128 stands for zero in the data rows.
Some points, each followed by its number:
[139 165  96 139  93  95 144 162 143 156  95  93 162 162  88 152] 0
[141 166 115 126 113  99 147 151 148 140 100  98 151 160  94 139] 1
[142 118 163  98 141 139 136 106 132 106 135 141 116 116 152 103] 2
[152 150 113 139 103 108 139 147 139 144 107 105 151 148 109 142] 3
[137  99 148 112 143 149 120 109 115 109 144 148 102 112 161  91] 4
[135 159 134 114 130 103 150 132 149 121 115 105 142 153 101 122] 5
[ 92  98 120 160 145 167  85 118  85 136 165 165 107  89 160 137] 6
[152 155 111 142 101 101 143 149 149 143  98 100 155 154 100 149] 7
[143 152 113 132 102 104 145 146 147 142 102 102 152 150 100 144] 8
[139 123 129 135 125 127 131 129 121 131 122 123 131 129 135 117] 9
[104  90 136 147 141 167  88 114  89 126 163 165 101  95 161 119] 10
[135 151 139 113 125 101 149 134 151 122 112 106 140 151 105 125] 11
[138 158 122 119 119  98 152 139 151 131 103 102 148 147  97 135] 12
[ 93  91 115 166 143 167  85 119  85 136 165 165 103  89 159 151] 13
[131 149 145 104 132 109 152 123 158 110 116 113 129 147 115 117] 14
[ 85  90 101 166 147 167  85 128  85 152 165 165 111  89 153 167] 15
[126 140 155 100 134 116 154 115 161 100 123 116 123 143 124 111] 16
[ 85  91 109 166 143 167  85 122  85 140 165 165 100  89 161 146] 17
[140 140 107 139 103 118 129 149 130 153 111 112 146 143 112 138] 18
[150 163 101 151  97  94 143 160 141 154  93  93 161 161  89 158] 19
[131 154 122 113 130  98 152 136 157 126 103 103 147 161  99 125] 20
[135 141 153  95 134 106 155 111 161  99 127 117 130 138 119 123] 21
[136 166 113 130 115  94 150 151 142 141  99  96 143 146  93 134] 22
[129  97 159 117 141 150 119 109 119 110 144 149 105 123 161  91] 23
[128 162 111 124 108  93 149 152 150 134 100 101 145 154  96 124] 24
[127 113 133 137 139 141 111 124 113 124 141 143 119 116 141 124] 25
[118  90 136 148 146 166  91 116  91 121 160 165 105  94 161 121] 26
[127 138 120 133 124 121 128 137 126 133 125 122 133 136 116 127] 27
[141 140 163  90 136 114 157 108 161  95 125 121 122 136 119 114] 28
[135 111 162 102 139 143 129 106 123 106 140 144 111 113 152  94] 29
[132 135 163  90 144 117 157 103 154 101 129 125 123 130 132 109] 30
Which point above is nearest to each new point? Its number follows each.
[141 166  98 132 100  96 145 162 144 151  95  92 156 165  85 138] 0
[136 139 130 121 135 120 130 131 133 127 123 125 129 134 119 121] 27
[115 102 139 121 142 152 114 113 115 121 150 151 110 105 153 119] 25
[139 166 113 124 108  97 149 154 150 138 101  95 151 160  90 140] 1
[140 166 103 128  95  98 147 161 144 153  96  95 160 165  85 143] 0
[137 161 130 115 129 101 151 133 152 124 112 104 140 153  99 123] 5
[119 116 107 165 125 143 103 136 102 146 139 139 125 115 135 151] 25
[106 111 139 131 138 144 108 118 109 120 148 148 114 108 146 123] 25
[135 108 163  90 141 136 139 105 140 107 136 137 122 123 145  98] 2
[ 85  94  87 166 140 167  85 130  85 155 165 165 119  89 150 167] 15
[ 85  92  87 166 142 167  85 130  85 150 165 165 112  89 149 167] 15
[130 108 159  97 142 145 130 105 131 109 142 144 110 113 157  94] 29
[142 166 115 123 110  98 149 154 148 137 101  96 150 158  91 141] 1
[138 148 141 102 144 102 156 123 156 103 115 115 133 149 110 113] 14
[127 135 124 127 135 119 128 127 129 127 128 128 127 123 124 130] 27
[140 165 123 119 123  97 148 144 151 132 101 102 144 156  94 132] 12
[135 140 119 127 119 116 136 140 137 135 119 113 137 142 112 122] 27
[139 149 137 113 119 109 153 128 154 121 109 111 141 142 116 126] 11
[130 124 163  91 139 130 149 104 146 101 131 130 117 129 140 100] 30
[104 107 112 140 141 149 109 122 112 134 149 149 110 102 142 148] 25
[128 138 163  90 142 117 157 103 153 101 127 125 123 131 131 112] 30
[ 85  93  87 166 137 167  85 133  85 158 165 165 121  89 142 167] 15
[127 134 121 129 134 120 128 129 129 129 123 122 129 136 121 129] 27
[135 108 163  98 144 142 132 105 124 102 145 145 111 117 159  96] 29
[113 116 121 148 131 143 107 131 108 134 142 141 121 115 135 138] 25
[106 116 111 153 135 143 106 133 107 142 143 140 122 112 131 145] 25
[139 149 123 117 110 110 145 142 141 135 108 108 144 151 106 127] 12
[110 115 124 144 141 145 107 123 108 126 149 145 120 116 140 126] 25
